[[-5.5, 12.3, 26.1, -12.3, 21.8, -9.0, -16.1, 18.3, -7.3, -19.3, 31.3, 19.7, -8.8],
[12.5, -21.8, 9.6, 6.6, -21.4, -11.8, 5.8, -19.2, -1.1, 2.6, -22.1, 10.7, -2.0],
[-20.3, 16.1, 11.9, -13.8, 22.6, 4.4, -6.1, 27.1, 4.2, 3.7, 25.4, -13.0, 3.5],
[-4.0, 22.2, -12.7, 10.0, 12.2, 1.3, 8.7, 17.7, 18.8, -0.2, 19.0, 37.7, -7.9],
[2.4, 24.2, -7.5, -7.7, 16.3, -25.2, -11.8, 21.0, -31.3, -15.7, 15.2, -36.8, -12.0],
[0.6, -8.6, 30.8, 7.7, -12.0, 55.7, -2.9, -12.2, 46.5, -19.8, -12.7, 29.0, -14.9],
[7.4, -24.6, -2.1, 13.0, -25.8, 5.8, 7.8, -35.2, 3.8, 5.0, -25.8, -4.7, 5.8],
[-9.6, -19.3, 8.7, 11.0, -15.6, 18.0, 16.2, -1.9, 9.4, 24.1, -3.2, 0.0, 25.5],
[1.9, 20.4, -27.4, 2.8, 11.8, -27.3, 6.2, 8.9, -39.3, 7.0, 7.5, -38.0, 7.9]]
Report the second entry in reading order.
Answer: 12.3
Report the third largest entry.
Answer: 37.7
Report the entry just right of 21.8.
Answer: -9.0
The entry directly above 3.7: 2.6
Report the top-left entry.
Answer: -5.5
Report the bottom-right entry.
Answer: 7.9
Report the entry just right of 18.3.
Answer: -7.3
The fifth-last entry, reading row by row is -39.3
The entry just right of 22.2 is -12.7
The entry just left of -13.0 is 25.4
The entry in the bottom-left corner -> 1.9
The second entry on the diagonal from the top-right corner is 10.7
Report the entry directly above the centre entry.
Answer: 8.7
The bottom entry of the column that holds the largest entry -> -27.3
Report the fourth entry, reading row by row.
Answer: -12.3
The entry directly above -4.7 is 29.0
Report the fifth entry, reading row by row.
Answer: 21.8
Report the median entry.
Answer: 2.8
Report the entry just left of the centre entry.
Answer: -25.2
The entry just right of the centre entry: 21.0
Report the entry directly above -14.9.
Answer: -12.0
The entry just left of the smallest entry: 8.9
The largest entry in the first column: 12.5
Report the entry in the top-right corner.
Answer: -8.8
Report the fourth-last entry, reading row by row.
Answer: 7.0
Report the largest entry in the last row.
Answer: 20.4
The entry directly above -22.1: 31.3
Report the 3rd entry from the end, reading row by row.
Answer: 7.5
Report the smallest entry in the last column.
Answer: -14.9
The entry just right of 2.8 is 11.8

Questions about the matrix below.
1) Read off the 3rd largest entry.
2) Read off the entry directly below the largest entry.
3) Read off the entry just left of -8.914.
4) Read off the first entry of the smallest entry's row.
5) Read off the entry just right of 2.890.
6) Read off the entry just right of 0.492.
7) Read off the entry in the bottom-right corner.
8) Read off the entry directly below 17.459.
2.682	12.158	-10.138	16.901	-10.362	-6.858	2.269	14.383	-10.523	-13.928	-0.986
3.832	12.868	-8.112	20.345	-8.572	-2.103	2.231	17.459	-4.437	-13.460	-1.096
-6.213	-8.667	0.321	-8.364	0.261	-17.173	3.401	-5.806	-24.046	2.178	1.185
0.623	-3.859	11.072	-3.853	11.226	19.973	-1.078	-2.558	26.047	15.126	0.030
2.890	0.492	9.923	-9.091	9.498	20.629	-1.668	-7.245	26.330	16.164	0.135
-6.285	-8.185	-0.703	-7.049	-0.715	-18.573	3.526	-4.676	-25.841	0.700	1.134
3.243	12.152	-8.815	19.041	-8.914	-3.068	1.906	16.272	-5.253	-12.952	-1.089
4.055	13.775	-8.752	19.184	-9.535	-3.899	2.590	16.412	-7.294	-14.269	-1.035
1) 20.629
2) -25.841
3) 19.041
4) -6.285
5) 0.492
6) 9.923
7) -1.035
8) -5.806

m = [24.5, 29.0, 5.7, -25.0, -39.5, 0.4, 27.9, -21.8, -55.1, -1.2, 19.2, -18.3, -27.8, -53.2, -25.7]
What is the fifth-last entry? 19.2
What is the third smallest entry? -39.5
What is the 1st entry from the left? 24.5
What is the median entry? -18.3
The 3rd entry from the right -> -27.8
The 3rd entry from the left is 5.7
What is the 2nd entry from the left? 29.0
What is the entry just right of 0.4? 27.9
What is the first entry from the right? -25.7
The 2nd entry from the right -> -53.2

B =
[[-11.8  -9.6  -4.4 -13.7 -33.5  38.5  37.7]
 [  7.3 -21.8 -14.2 -17.1 -25.1  27.5  25.8]
 [ 44.3  -9.1  -6.2  38.6   9.6  11.6 -21.8]]
Indices start at 1.
Find the entry just right of 9.6.
A: 11.6
The bottom entry of the column that holds the largest entry is 44.3
Find the entry just right of the smallest entry.
A: 38.5
The entry just right of 11.6 is -21.8
The top-right entry is 37.7
Find the entry in row 1 and column 2.
A: -9.6
The entry at row 2, column 1 is 7.3
The entry in row 1 and column 1: -11.8
The entry at row 3, column 3 -> -6.2
Find the entry just right of the centre entry.
A: -25.1
Find the entry just left of 9.6.
A: 38.6
The entry directly below -9.6 is -21.8
Find the entry at row 1, column 3.
A: -4.4
Find the entry just left of 11.6.
A: 9.6
The entry just right of -25.1 is 27.5

Read these off the array that follows. Indices start at 1.
1) Find the entry just left of the centre entry.
2) Find the bottom entry of the column that holds the largest entry.
3) Find the entry at row 3, column 2.
4) Find the entry directly below -20.4.
5) Find the entry just left of 21.0.
6) Find the median of all entries.
7) Find the entry at row 1, column 2.
8) Find the entry directly above the largest entry.
[[-17.1, -31.9, 0.2, 40.9, 21.0, -31.2, -31.6, 6.7, 25.1, 12.1, 1.7],
[-16.8, -29.4, -19.4, 21.5, 43.2, 18.3, -28.3, -40.0, -13.4, 18.2, 25.4],
[-17.5, -4.3, 29.7, -38.7, 24.9, 6.1, -24.1, 12.6, 19.8, -36.8, 21.2],
[-17.5, -20.4, 42.8, -11.4, -30.5, 25.7, 11.4, -8.6, -30.4, 28.0, 21.8],
[-17.9, -30.8, -24.9, 4.8, 34.1, 39.8, 11.9, -24.1, -41.8, -25.4, 6.1],
[-15.2, 22.9, -31.2, 21.9, 3.6, -26.7, 33.1, -24.0, 15.3, -18.1, 32.4],
[-16.4, -15.5, 42.2, -31.6, -3.3, 22.4, 0.1, -31.3, 11.6, 31.9, -40.1],
[-16.0, -23.5, 41.3, 1.6, -37.3, 17.0, 18.0, -0.4, -27.1, -5.1, 46.8],
[-17.2, -12.9, 41.1, -33.1, 0.0, 20.6, -0.9, -31.8, 23.1, 17.6, -39.6]]
1) 34.1
2) -39.6
3) -4.3
4) -30.8
5) 40.9
6) -0.4
7) -31.9
8) -40.1

x =
[[-72.02, -21.29, -109.13, -37.13, -227.76, 284.54, -53.02, -108.80],
 [-71.83, -107.43, 160.65, -161.73, 149.18, -261.76, 105.17, 168.26],
 [-55.45, 6.35, -216.05, 97.00, -116.86, -36.61, -240.51, -214.73],
 [-104.07, -73.47, 153.57, -180.07, 123.69, -189.93, 164.42, 160.72],
 [-124.14, 51.02, -116.37, -11.03, 26.20, -197.97, -17.32, -115.87],
 [40.27, -117.05, -142.19, 46.37, -201.55, 111.35, -279.99, -143.18],
 [-105.55, 24.36, -87.66, -63.46, -37.63, -67.05, 34.32, -90.35],
 [35.34, -135.47, -70.75, -14.51, -165.10, 96.41, -195.16, -71.64]]
Counting starts at 1.
The entry in the bottom-left corner -> 35.34
The bottom entry of the column that holds the largest entry -> 96.41
The entry in row 2 and column 1 -> -71.83
The entry directly below 40.27: -105.55
The entry directly above the smallest entry: -17.32
The entry in row 1 and column 3 -> -109.13
The smallest entry -> -279.99
The entry directly above -214.73: 168.26
Report the entry directly above -142.19.
Answer: -116.37
The entry directly below the largest entry -> -261.76
Report the entry just right of -189.93.
Answer: 164.42
Report the entry just right of -201.55.
Answer: 111.35
The top-left entry: -72.02
Report the entry in the top-right corner.
Answer: -108.80
The top entry of the column that holds the largest entry -> 284.54
Report the entry in row 2 and column 3.
Answer: 160.65
Report the entry directly below the smallest entry.
Answer: 34.32
Report the entry in row 3 and column 3.
Answer: -216.05
Report the entry just right of -117.05.
Answer: -142.19
Report the entry just left of -216.05.
Answer: 6.35
Report the bottom entry of the column that holds the smallest entry.
Answer: -195.16
The entry directly above -135.47 is 24.36
The top entry of the column that holds the smallest entry is -53.02
The entry at row 3, column 1: -55.45
Report the entry at row 1, column 2.
Answer: -21.29
Report the bottom-right entry.
Answer: -71.64
The entry just right of -116.86: -36.61
The entry directly below 6.35 -> -73.47
Report the entry just left of 149.18.
Answer: -161.73

Questions about the grid below.
1) What is the last entry in the row that holds the largest entry?
2) What is the entry just left of -13.7?
3) What is the last entry, reading row by row?
4) What is the second entry on the main diagonal?
5) What is the entry directly above -25.3?
6) What is the maximum?
7) What is the third entry from the end, reading row by row?
8) What is the 4th-last entry, reading row by row?
[[28.1, 17.8, -13.7, -6.2, -2.4, -9.6, 9.8],
[-54.9, -9.3, -25.3, -5.7, -0.3, 7.7, -31.7]]
1) 9.8
2) 17.8
3) -31.7
4) -9.3
5) -13.7
6) 28.1
7) -0.3
8) -5.7
